In the rows, 128 means zero.
Rotation paths and how fast each direction turns (degrees per step)
Each turn is a multiple of 5 degrees from 10 to 175, or 0.
Each row of a path follows its step; steps can be skipped.
Rotation 1:
step 0: [123 134 123 120 129 125 128 142 128 127 128 121 127 126 135 124 140 132
 125 126 130 131 138 133 132 115 133 121 136 124 135 123 122 118 136 126
 132 133 120 129 128]
step 1: [126 124 127 128 124 119 121 127 136 130 129 130 130 129 136 139 120 127
 123 130 127 123 130 138 121 120 120 121 141 135 141 127 121 125 130 126
 134 128 135 120 129]
step 2: [124 121 128 120 120 123 133 139 129 136 128 132 121 128 123 125 131 130
 129 122 125 126 136 142 129 121 131 122 135 119 125 131 116 119 123 137
 131 126 124 126 126]
step 3: [128 133 126 124 123 130 122 141 139 141 119 126 126 137 138 129 131 128
 132 130 125 121 133 133 129 131 126 126 138 138 138 127 127 123 127 119
 130 126 133 128 123]
step 4: [120 131 133 130 119 123 139 137 127 129 129 130 131 123 123 125 127 133
 120 132 133 119 122 142 121 119 129 125 136 125 130 133 127 116 121 124
 127 126 135 127 119]
step 5: [132 128 127 122 132 134 133 133 130 140 121 125 128 122 139 123 136 125
 127 132 119 125 133 131 125 120 145 125 133 130 138 124 120 124 127 122
 135 132 128 121 122]
step 8: [126 131 116 124 128 133 128 141 131 125 128 134 137 137 145 132 131 136
 135 129 123 122 126 133 135 119 128 127 139 129 128 124 128 124 127 125
 133 129 136 126 127]
step 9: [124 134 123 124 128 124 130 138 132 129 130 126 130 117 123 128 132 126
 117 137 132 136 128 139 126 117 123 117 141 131 126 127 123 119 123 122
 129 127 129 122 135]
step 11: [123 124 126 123 128 125 131 147 132 132 131 128 117 123 134 133 128 127
 121 129 130 122 133 136 127 122 121 128 142 138 126 127 127 124 123 135
 134 124 128 138 130]
step 13: [128 120 120 123 122 134 133 140 127 129 133 132 125 126 132 126 131 125
 137 134 125 111 129 131 119 119 130 127 138 132 126 127 132 119 122 126
 136 123 132 122 120]
Speeds:
[129 124 126 128 128 128 130 127 126 130 128 128 129 128 130 129 129 128
 130 129 127 128 127 126 129 127 132 128 127 126 127 130 128 125 127 133
 130 128 130 129 129]
130
[126 127 130 129 128 126 131 126 130 128 129 128 129 127 127 132 129 127
 125 133 129 128 127 130 130 129 126 130 130 128 128 130 128 128 125 130
 128 129 127 128 128]
145
[131 129 131 130 126 127 128 126 128 125 128 129 129 127 127 128 128 129
 129 126 129 130 128 132 124 129 131 126 128 129 128 130 129 128 124 130
 128 129 128 125 129]
135
[128 127 125 128 131 127 125 127 128 126 129 129 133 127 130 129 130 129
 128 127 131 131 128 128 130 125 127 128 127 127 126 125 127 129 126 127
 128 131 128 128 130]
40
Rotation 2:
step 0: [122 128 129 129 134 130 118 128 132 129 131 129 121 120 127 130 137 131
 127 126 136 128 136 128 135 128 123 122 131 110 122 121 128 132 125 131
 127 130 130 119 129]
step 1: [127 119 123 131 137 130 126 127 134 133 130 134 122 128 130 131 133 126
 126 129 132 129 141 137 122 123 133 116 127 125 118 129 124 127 127 120
 126 130 139 124 128]
step 2: [138 123 121 125 131 125 121 137 135 129 123 135 123 120 132 121 130 131
 124 133 130 134 128 131 132 122 132 112 131 133 123 130 130 132 135 121
 126 129 128 133 129]
step 3: [133 122 126 131 124 135 121 136 133 127 129 131 130 117 135 124 119 125
 123 137 123 121 127 131 136 135 132 122 128 127 128 129 127 127 125 125
 120 121 134 136 121]
step 4: [138 127 135 127 121 130 127 128 128 129 125 135 127 127 132 126 116 133
 133 144 126 126 124 131 131 133 121 124 130 125 121 123 119 121 131 133
 126 130 133 125 120]
step 6: [126 119 137 133 120 132 126 133 130 125 122 130 135 132 126 128 137 123
 123 133 137 125 123 126 132 123 121 121 133 119 131 120 128 127 123 126
 131 136 128 123 136]
step 7: [125 123 132 128 123 132 120 122 133 137 127 131 134 140 128 124 131 126
 119 134 144 129 134 132 125 123 125 131 129 124 127 131 131 131 122 122
 118 130 130 125 127]
step 10: [136 126 132 131 133 133 127 127 135 122 134 136 118 121 121 131 120 139
 120 128 134 122 131 124 131 132 124 121 124 126 126 127 126 128 121 138
 126 132 128 128 122]
step 11: [132 119 132 135 135 123 126 131 137 132 130 133 124 127 128 133 119 126
 129 123 132 115 130 131 122 124 122 123 128 130 130 128 130 121 138 134
 130 135 134 130 120]
step 13: [127 124 135 123 127 133 120 130 130 129 128 127 130 122 142 134 123 121
 116 134 133 128 133 138 130 129 129 132 123 125 130 126 129 119 123 117
 133 132 130 123 127]
Speeds:
[126 129 126 125 127 130 126 129 127 129 127 129 129 126 129 125 128 126
 126 129 127 129 130 129 126 126 128 128 128 133 127 126 129 126 125 128
 126 128 126 130 129]
65
[128 126 127 128 128 130 127 128 129 131 128 128 124 129 125 126 129 130
 127 126 126 129 128 129 126 128 127 129 130 127 132 131 130 128 125 132
 128 129 128 125 129]
35
Rotation 3:
step 0: [126 128 120 121 134 125 127 126 131 137 124 131 137 118 124 123 124 118
 123 123 130 121 120 130 128 120 130 133 135 127 121 124 115 129 125 137
 140 124 125 123 128]
step 2: [129 120 128 130 131 129 135 130 128 122 126 125 118 131 118 138 146 129
 135 126 128 130 126 139 126 136 130 126 123 138 129 132 120 129 127 121
 123 127 138 133 125]
step 3: [136 130 122 124 124 128 125 128 128 126 128 124 116 134 130 125 134 130
 116 118 127 122 138 129 140 116 123 141 133 128 135 129 132 129 133 126
 124 127 123 134 122]
step 4: [128 127 128 133 126 115 138 112 128 118 130 129 136 129 130 127 122 130
 125 132 124 137 128 119 128 122 126 121 134 124 134 117 136 135 129 132
 132 137 125 128 126]
step 5: [123 127 138 130 125 135 131 131 131 137 137 125 127 115 125 122 128 130
 138 128 131 139 130 128 133 134 123 114 122 133 128 133 132 128 130 134
 129 125 116 123 134]
step 6: [135 132 123 124 137 140 125 135 128 131 126 124 140 132 118 133 125 125
 122 132 134 119 129 128 124 130 133 126 132 128 128 133 133 129 126 116
 132 114 123 117 129]
step 7: [135 131 126 125 129 124 133 127 127 124 130 134 123 129 145 132 119 130
 129 135 143 120 120 131 127 129 137 138 131 124 123 130 126 126 131 136
 125 129 139 123 132]
step 8: [120 126 124 138 119 126 121 129 137 123 125 133 120 125 128 133 122 133
 123 119 117 122 122 127 126 132 128 120 119 135 129 127 113 124 129 131
 129 134 134 125 123]
step 10: [128 137 124 126 133 121 135 124 131 123 128 118 129 121 122 122 134 119
 136 129 127 126 127 132 115 124 122 136 139 122 134 134 131 137 132 129
 133 132 128 141 130]
step 11: [123 129 127 127 134 132 127 120 134 132 121 124 115 129 135 130 129 138
 143 132 126 127 126 129 136 121 130 127 127 130 127 120 133 131 122 120
 131 133 111 126 134]
Speeds:
[129 126 129 129 128 126 127 131 131 128 128 127 129 125 129 128 125 129
 127 127 128 127 127 127 126 132 128 131 130 129 127 128 129 125 124 128
 129 127 129 126 127]
45
Rotation 4:
step 0: [134 130 138 131 125 138 130 127 128 116 124 125 131 130 128 124 121 127
 130 126 117 127 127 136 121 129 134 125 123 131 124 130 119 123 132 133
 134 134 127 123 118]
step 1: [129 130 136 116 127 137 127 130 133 128 121 125 136 135 140 132 135 131
 129 129 129 121 132 121 127 128 140 130 125 131 123 125 132 125 116 128
 132 129 127 124 123]
step 2: [129 124 130 124 126 127 128 126 130 120 128 129 121 130 130 126 133 128
 129 130 124 115 125 116 129 138 125 118 120 132 136 128 135 129 125 137
 127 121 116 124 130]
step 4: [125 137 134 128 126 136 132 128 125 128 122 125 124 126 134 131 132 119
 120 128 130 127 128 134 128 131 129 134 118 123 122 128 125 121 138 134
 133 113 130 130 133]
step 5: [123 125 140 125 126 126 132 130 131 123 129 130 131 135 134 131 127 125
 140 122 135 123 126 135 129 126 118 138 125 131 123 130 122 124 125 132
 132 127 115 129 134]
step 6: [122 130 132 121 128 123 134 128 129 137 133 129 125 146 133 134 118 128
 122 129 133 133 127 119 127 132 122 121 129 132 121 137 133 130 126 132
 131 126 125 129 128]
step 8: [127 141 125 127 124 134 122 124 115 125 121 122 138 124 124 137 123 132
 129 129 132 129 119 132 134 130 125 133 131 132 116 126 129 130 127 131
 127 129 123 126 124]
step 10: [133 119 122 124 139 131 129 133 126 125 130 128 132 135 135 139 132 122
 133 138 125 128 129 132 133 133 124 127 130 134 129 131 134 130 120 137
 123 133 129 131 135]
step 11: [126 129 128 122 133 125 122 126 117 122 129 134 131 128 131 133 128 129
 116 134 131 133 129 130 126 129 125 113 136 130 136 122 124 125 137 137
 124 122 126 128 129]
step 12: [132 131 134 120 135 128 132 125 120 124 122 131 129 126 122 134 129 129
 126 121 118 137 122 138 117 130 129 132 125 123 132 127 117 127 124 133
 130 131 130 123 131]
Speeds:
[127 128 128 126 129 130 129 125 127 129 124 129 130 129 127 126 129 130
 133 126 127 128 132 130 126 126 128 129 127 128 125 127 130 127 129 127
 129 127 126 130 130]
90
Rotation 5:
step 0: [134 122 115 118 125 124 122 129 116 137 129 135 129 133 124 125 125 125
 125 133 135 128 131 130 128 128 131 132 127 132 134 120 139 124 127 128
 130 134 130 131 117]
step 1: [125 124 127 129 131 124 119 124 118 132 119 129 133 132 129 141 131 121
 118 132 138 132 128 134 125 125 125 125 126 133 129 134 138 125 119 131
 129 128 127 122 119]
step 3: [131 126 126 120 119 119 122 130 120 130 130 133 132 125 122 128 136 141
 128 130 135 124 131 131 130 128 122 122 134 135 124 129 133 127 126 136
 118 129 132 125 117]
step 4: [123 124 134 121 134 133 119 128 119 126 125 127 131 132 125 129 129 137
 132 125 133 122 128 126 134 127 114 125 122 134 136 140 133 131 126 133
 126 130 125 118 121]
step 5: [128 122 123 110 133 133 114 133 124 135 132 133 123 126 124 128 124 137
 134 131 131 128 131 130 130 130 128 128 120 130 135 120 132 124 132 133
 135 132 129 125 121]
step 7: [128 133 130 128 130 134 109 120 127 131 125 128 125 129 137 139 128 130
 120 128 131 127 139 130 132 130 121 127 124 129 133 131 138 126 119 132
 135 130 126 128 124]
step 8: [133 131 123 122 122 130 117 127 126 138 127 134 126 126 128 131 138 138
 127 130 132 121 141 132 129 129 129 127 135 131 122 120 136 134 130 139
 132 123 134 127 124]
step 9: [131 127 128 126 119 130 132 127 114 126 128 126 130 134 127 127 130 135
 126 128 135 119 137 128 130 128 117 122 131 132 132 138 136 132 121 135
 130 126 137 119 120]
step 10: [121 129 124 119 135 130 117 132 117 134 127 133 126 137 126 129 120 135
 128 120 133 126 142 126 132 121 121 130 123 129 137 128 130 131 131 127
 131 129 134 121 125]
step 13: [125 133 121 123 132 124 110 128 131 137 121 131 120 127 135 134 135 132
 121 124 134 125 136 134 132 130 122 126 130 134 130 122 135 125 129 131
 119 126 127 125 126]
Speeds:
[127 130 129 129 127 130 128 127 129 127 126 125 128 128 127 124 125 129
 126 130 128 125 125 127 129 129 128 128 127 128 131 129 131 129 125 129
 129 127 128 130 128]
145
[130 129 128 128 127 129 128 127 127 128 129 128 124 131 129 125 129 127
 129 126 127 125 127 128 130 130 127 129 129 131 124 130 127 129 130 130
 126 127 126 126 127]
70
[131 129 128 128 126 132 129 126 127 128 131 128 129 129 130 129 129 128
 127 129 128 128 132 127 129 128 128 130 127 126 127 129 128 130 129 127
 133 126 129 130 129]
35
